In the rows, 128 means zero.
The same turns and mirrors carry the whole set onto itself and the rows of a family onto each other. Which other rows belong to the same family as each row named below? List them in the order they appear above.
These 36 rows form 6 families of 6 rows each.
Q_802: [114 167 154 150 136 137 131  91 137 150]
Q_305: [148 145 153 140  96 110 136 130 124 106]
Q_989: [ 94 140 152 119 113 115 132  98 136 131]
Q_512: [157 123 127 120 140 132  93 138 124 107]
Q_656: [147 177 111 136 120 108 106 143 147 142]
Q_402: [159 156  97 132 135 104 120 156 127 117]
Q_301: [130 154 127 154 136 153  92 101 144 128]
Q_290: [130 122 113  99 126 164 149 160 126 138]
Q_492: [137 148 115 151 176 160 121 114 124 127]
Q_616: [133 143 149 135 156 176 152 108 121 129]
Q_335: [146 146 123 134 111 112 143 173 118 109]
Q_219: [143 132 145 131 138 122 173 144 103 115]
Q_268: [ 88 150 138 117 103 119 143 155 140 137]
Q_20: [158 129 120 108 140 167 123 157 126 115]
Q_59: [131 141 125 109 130 168 176 130 127 114]
Q_383: [119 136 126 115 143 134 162 175 116 108]
Q_546: [143 154 105 126 182 144 131 150 120 133]
Q_500: [137 159 105 152 145 138 102 108 145 103]
Q_497: [101 130 134 116 113 104 106 133 135 153]
Q_370: [160 175 135 159 139 147 128 108 131 112]
Q_90: [109 141 141 131 102  95 135 158 125 136]
Q_945: [120 139 106 133 169 173 142 119 133 121]
Q_876: [104 166 146 114 107 160 150 116 148 138]
Q_221: [128 164 116 121  96 137 113 135 158 159]
Q_978: [133 147 134 130 133 126  73 125 137 120]
Q_655: [150 171 115 142 136 102 141 121 128  99]
Q_580: [ 92 153 120 138 134 148 119 100 153 147]
Q_293: [117 123 139 115 114 134 158 171 116 128]
Q_87: [113 161 118 144 147 172 129 109 145 157]
Q_926: [136 168 123 126 170 139 170 135 118 112]
Q_326: [123 139 113 114 170 132 149 147 121 163]
Q_275: [ 99 129 141 108 149 127 123 134 129 168]
Q_789: [109 159 122 112 121 169 124 135 150 165]
Q_903: [117 152 148 131 100 123 172 134 129 148]
Q_639: [130 153 131 132 110 103 119 161 131  92]
Q_396: [129 157 152 133 132 112 106 108 130  93]

The rest of the family of Q_59: Q_989, Q_876, Q_655, Q_926, Q_396
The rest of the family of Q_546: Q_402, Q_290, Q_497, Q_978, Q_789
The rest of the family of Q_500: Q_268, Q_383, Q_945, Q_580, Q_639

The same turns and mirrors carry the whole set onto itself and the rows of a family onto each other. Which other rows belong to the same family as each row named below? List them in the order they appear above.
These 36 rows form 12 families of 3 rows each.
Q_665: [ 86 146 116 162 123 129 176 102 194  85 147  69 138 128 117]
Q_850: [104 150  79 145 106 132 165 124 127  76 145  91 130 114 129]
Q_683: [104  93 113 104  53 109 161 110 160 103 148  67 116 143 156]
Q_538: [ 91 129 114 149  81 129 178 105 160  81 186  83 117 121 128]
Q_660: [113 165 127 131  69 123 116 122 149 132  97  79 105 130 137]
Q_374: [112 150 140 190 109 134 162 107 140  75 145  91 130 124 130]
Q_996: [127 163 121 187 108 118 160 108 161 112 156  81 140 106 118]
Q_407: [139  97 123 130  95  95 139 103 143 101 155 105 120 162 149]
Q_142: [ 96 152 106 195 102 117 166 115 164  91 123  85 114 133 108]
Q_776: [133 131 134 152  72 107 149 125 156 132  89  45 142 119 152]
Q_166: [126 136 110 148 117 142 174 100 138  97 131  65 162 138 100]
Q_444: [160 147 153 131  61 126 156 117 174 111 106  77 115 109 116]
Q_631: [115 153 120 175 106 122 154 101 144  70 146  68 151 137  99]
Q_811: [138 117 104  99  69 107 146 136 155  93 142 110 104 117 140]
Q_468: [112 154 140 110  72 112 150 107 177  93  86  60 111 122 160]
Q_136: [109 148 138 128  56 124 147  89 183 123 100  51 117 141 147]
Q_601: [115 135 151 138  67 118 142 114 164 128  82  57 122 108 151]
Q_987: [ 96 141 113 153  53 135 174 110 178  86 116  46 120 110 158]
Q_408: [ 93 169 133 140 117 136 172  95 167  68 144  82 135 119 121]
Q_82: [114 114 129 143  60 123 156 113 168 113  75  63 139 158 127]
Q_757: [ 92 103 141 115  95  88 159 127 152 116 157  83  95 146 129]
Q_89: [137 120 142 153  72 120 148 119 175  89  80  65 134 131 167]
Q_285: [125 102 133 134  79  98 152 116 167 112 152 116 106 159 103]
Q_130: [125 140 120 118  56 156 160 124 151  86  95  74 149 111 137]
Q_674: [ 94 105 128 116 117 109 142 162 147 110 129  92 128 138 117]
Q_143: [102 114 124  89 111  90 154 113 146  93 150  88 111 150 141]
Q_83: [ 93 175 109 165  91 145 146 101 157  92 150  93 140 115 143]
Q_298: [141  94 131 123  99  91 150 124 153 131 163  91 144 140 126]
Q_517: [105 100 112 109  99 105 143 131 168  98 168 111 137 137 148]
Q_963: [140 140 152 145  52 110 139 120 168  88  91  54 131 125 127]
Q_386: [102 159 119 171 119 136 156  86 161 105 152  86 143 112 116]
Q_585: [136 102 114 127  93  66 133 126 150  92 147  81 114 151 123]
Q_550: [ 98 130 142 124  54 124 142 139 153 110  95  68 131 118 170]
Q_728: [115  85 121 112 113  86 144 121 161 123 152  94 124 133 133]
Q_531: [115 157 107 142 112 145 134 112 196  97 133  99 151 128 108]
Q_118: [138 115  94 133 112  77 156 136 143 111 129  78  95 130 131]

The rest of the family of Q_987: Q_683, Q_538
The rest of the family of Q_444: Q_166, Q_118
The rest of the family of Q_665: Q_136, Q_757
The rest of the family of Q_996: Q_776, Q_298
The rest of the family of Q_531: Q_660, Q_674
The rest of the family of Q_963: Q_631, Q_585
The rest of the family of Q_374: Q_407, Q_89

The same turns and mirrors carry the whole set onto itself and the rows of a family onto each other. Which other rows belong to the same family as each row named below? List them in the order they appear above.
These 40 rows form 10 families of 4 rows each.
Q_629: [ 98 132 102 143 110 132 141 146]
Q_792: [169 133 146 147  99 109 121 142]
Q_901: [110 124 106  95 139 143 136 125]
Q_5: [161 141 138 158 103  94 132 129]
Q_228: [115 123 109 149  92 102 147 141]
Q_780: [109 112 114 149  99 130 156 141]
Q_110: [154 145 140 123 125 112 100  89]
Q_304: [105 117 125  90 133 141 138 124]
Q_935: [148 153 143 135 108  89 106 110]
Q_839: [101 132 111 106 133 151 146 130]
Q_732: [167 157 131 112 142 131 120 106]
Q_22: [102 120 126 143  90 118 159 132]
Q_602: [161 147 141 152 102  95 129 139]
Q_540: [106 145 117  92 134 147 141 119]
Q_966: [157 158 146 104 134 117 111 104]
Q_835: [158 155 132 106 147 131 118 103]
Q_254: [163 149 135 109 143 139 115 104]
Q_534: [169 148 132 105 140 123 121 102]
Q_375: [159 136 145 147  85 104 116 128]
Q_707: [116 129 102  99 137 148 133 106]
Q_216: [100 128 121 102 127 150 149 107]
Q_589: [120 110 122 156  88 121 153 131]
Q_393: [103 124  99 131 126 156 135 125]
Q_193: [169 143 138 142 105  89 132 127]
Q_3: [162 150 141 101 137 138 110 125]
Q_413: [104 120 129 143  92 110 155 142]
Q_10: [163 129 137 158  95 101 131 121]
Q_551: [107 127 119 102 121 160 149 116]
Q_526: [107 122 124 139  86 126 160 141]
Q_434: [152 154 141  96 126 135 104 109]
Q_198: [150 163 132  95 141 127 119 110]
Q_13: [149 147 135 151  83  96 123 129]
Q_912: [169 149 136 154 107  99 131 130]
Q_16: [111 100 130 136  96 113 149 141]
Q_607: [108 121 127 153  90 117 156 136]
Q_241: [150 153 129 101 130 142 108  95]
Q_727: [165 138 149 147 101  98 120 116]
Q_678: [107 121 123 101 134 153 141 106]
Q_768: [117 105 111 146  98 112 147 145]
Q_843: [104 135 122 102 134 155 142 110]

The rest of the family of Q_413: Q_602, Q_254, Q_678
The rest of the family of Q_198: Q_540, Q_589, Q_10
The rest of the family of Q_228: Q_707, Q_13, Q_241
The rest of the family of Q_780: Q_839, Q_966, Q_727
The rest of the family of Q_22: Q_732, Q_216, Q_912
The rest of the family of Q_3: Q_792, Q_304, Q_16
The rest of the family of Q_434: Q_901, Q_375, Q_768
The rest of the family of Q_534: Q_193, Q_551, Q_526

The same turns and mirrors carry the whole set onto itself and the rows of a family onto each other. Which other rows belong to the same family as each row named below? List them in the order they appear above.
These 20 rows form 4 families of 5 rows each.
Q_588: [118  97 127 112 144 139 139 147 147]
Q_921: [140 157 101 145 146 132 129 121 152]
Q_826: [129 115 144 169 108 109 121 125 112]
Q_165: [104 158 169 118 130 115 111 121 126]
Q_276: [144 123 111 121 147 111 134 159 150]
Q_891: [124  99  98 106 119 135 144 128 140]
Q_959: [140 105 117 102 150 126 111 141 130]
Q_720: [147 143 132 158 121 106 107 111  98]
Q_613: [130 149 135  94 156 142 142 111  91]
Q_869: [151 164 112 160 133 107 146 131 128]
Q_666: [135 148 158 143 117  88 122 136 100]
Q_373: [117 134 133 152  85 109 131 104 112]
Q_902: [ 93 156 169 137 125 131 147 117 124]
Q_925: [128 131  94 151 105 127 145 111 144]
Q_426: [146 129 125  93 156 124 153 142  95]
Q_641: [123 115 145 108 141 144 156 118  80]
Q_388: [111 166 163 102 142 115 148 137 115]
Q_67: [139 136 101 162 138 143 158 118 134]
Q_899: [ 91 142 155 111 100 124 144 107 113]
Q_698: [112 119 125  87 122 142 158 112 102]

The rest of the family of Q_276: Q_869, Q_666, Q_426, Q_388
The rest of the family of Q_67: Q_588, Q_826, Q_902, Q_641
The rest of the family of Q_921: Q_165, Q_959, Q_720, Q_613

The same turns and mirrors carry the whole set onto itself and the rows of a family onto each other. Which other rows belong to the same family as each row named below? List them in the order they appear above.
These 15 rows form 3 families of 5 rows each.
Q_355: [129 131 156 131 155 163 122  91 145 156 113 117 143 143 108 127]
Q_968: [155 125 149 107 120 138 133 115 125 145 127 167  88 122 133 116]
Q_292: [105 137 118 144  98 135 141 165 122 103 115 149 136  98 132 132]
Q_663: [177 144 123 125 146 108 135 129 111 114 141  92 148 133 152 134]
Q_880: [ 98 127 129 143 140 159 110  85 148 152 115 109 130 149 109 125]
Q_723: [130 143 126 115 110 167 158 144 114  96 113 125 136 102 140 132]
Q_286: [150 125  77 141 143 136 130 129 156 129 140 136 149 153 104 120]
Q_533: [137 129 170 134 122  99 112 124 117 153 126 156 100 115 143 123]
Q_813: [ 90 132 154 158 138 149 115 117 145 148 104 127 156 126 106 133]
Q_32: [126 125 150 116 115 133 116  95 120 149 125 143  74 127 142 118]
Q_414: [135 124  69 148 134 112 114 117 146 129 148 114 130 159 120 122]
Q_149: [135 122  94 161 132  93 111 144 149 140 143 152 138 143 113 121]
Q_331: [137 147 148 153 142  95 119 137 110 121 127  89 162 120 149 142]
Q_710: [108 138 113 120  92 153 144 134 110  97 118 125 105 105 149 129]
Q_145: [141 146 114 134 129 110 126 122 104 105 137  72 137 130 161 138]

The rest of the family of Q_813: Q_292, Q_533, Q_149, Q_331
The rest of the family of Q_286: Q_355, Q_968, Q_663, Q_723

The same turns and mirrors carry the whole set onto itself and the rows of a family onto each other. Which other rows belong to the same family as each row named below? List them in the order they appear above.
These 18 rows form 3 families of 6 rows each.
Q_57: [108 106 169 155 170 158 116 113 116 100  54 118 135 146 135]
Q_138: [111 131 137 133  99 111 114 156 155 106 116 130 155 117 111]
Q_930: [141  99 182 125 151 171 118  88 117 115  83 137 149 144 128]
Q_947: [111 128 147  98 124 101 139 132 176 128 117 117 141 130  98]
Q_191: [ 84 133 133  98 114 119 146 149 132 116  96 133 146 110  84]
Q_706: [113  99 189 131 156 162 107  94 108 100  77  99 134 100 111]
Q_593: [100 110 142 135 101 124 126 166 164 128 113 138 156 115 109]
Q_560: [130 106 161 164 163 156 105 111 114  96  66 117 122 147 110]
Q_133: [ 93 125 135 111 109 126 130 176 147  92 106 131 148 121 103]
Q_617: [127  90 177 140 170 164 110  84 111 119 103 125 137 119 112]
Q_735: [113 114 150 107 110 115 131 155 183 103 118 126 149 127 111]
Q_423: [132  86 164 153 160 149 107 101 101 121  73 122 146 138 133]
Q_447: [ 90 121 149  86 122 126 146 159 164 117 102 118 138 120  91]
Q_208: [131  79 196 140 157 160 120 106 111 111  91 135 155 140 127]
Q_151: [106 107 156 148 169 165 107  86 112 108  67 116 130 116 123]
Q_31: [ 76 113 128 106 127 106 150 147 145 100  96 138 148 117  98]
Q_659: [101 101 191 144 171 175 113  94 129 101  88 113 129 107 109]
Q_524: [ 94 134 148  98 142 115 133 149 169 125 132 114 145 124 113]

The rest of the family of Q_151: Q_133, Q_617, Q_735, Q_423, Q_447
The rest of the family of Q_659: Q_57, Q_138, Q_947, Q_191, Q_208

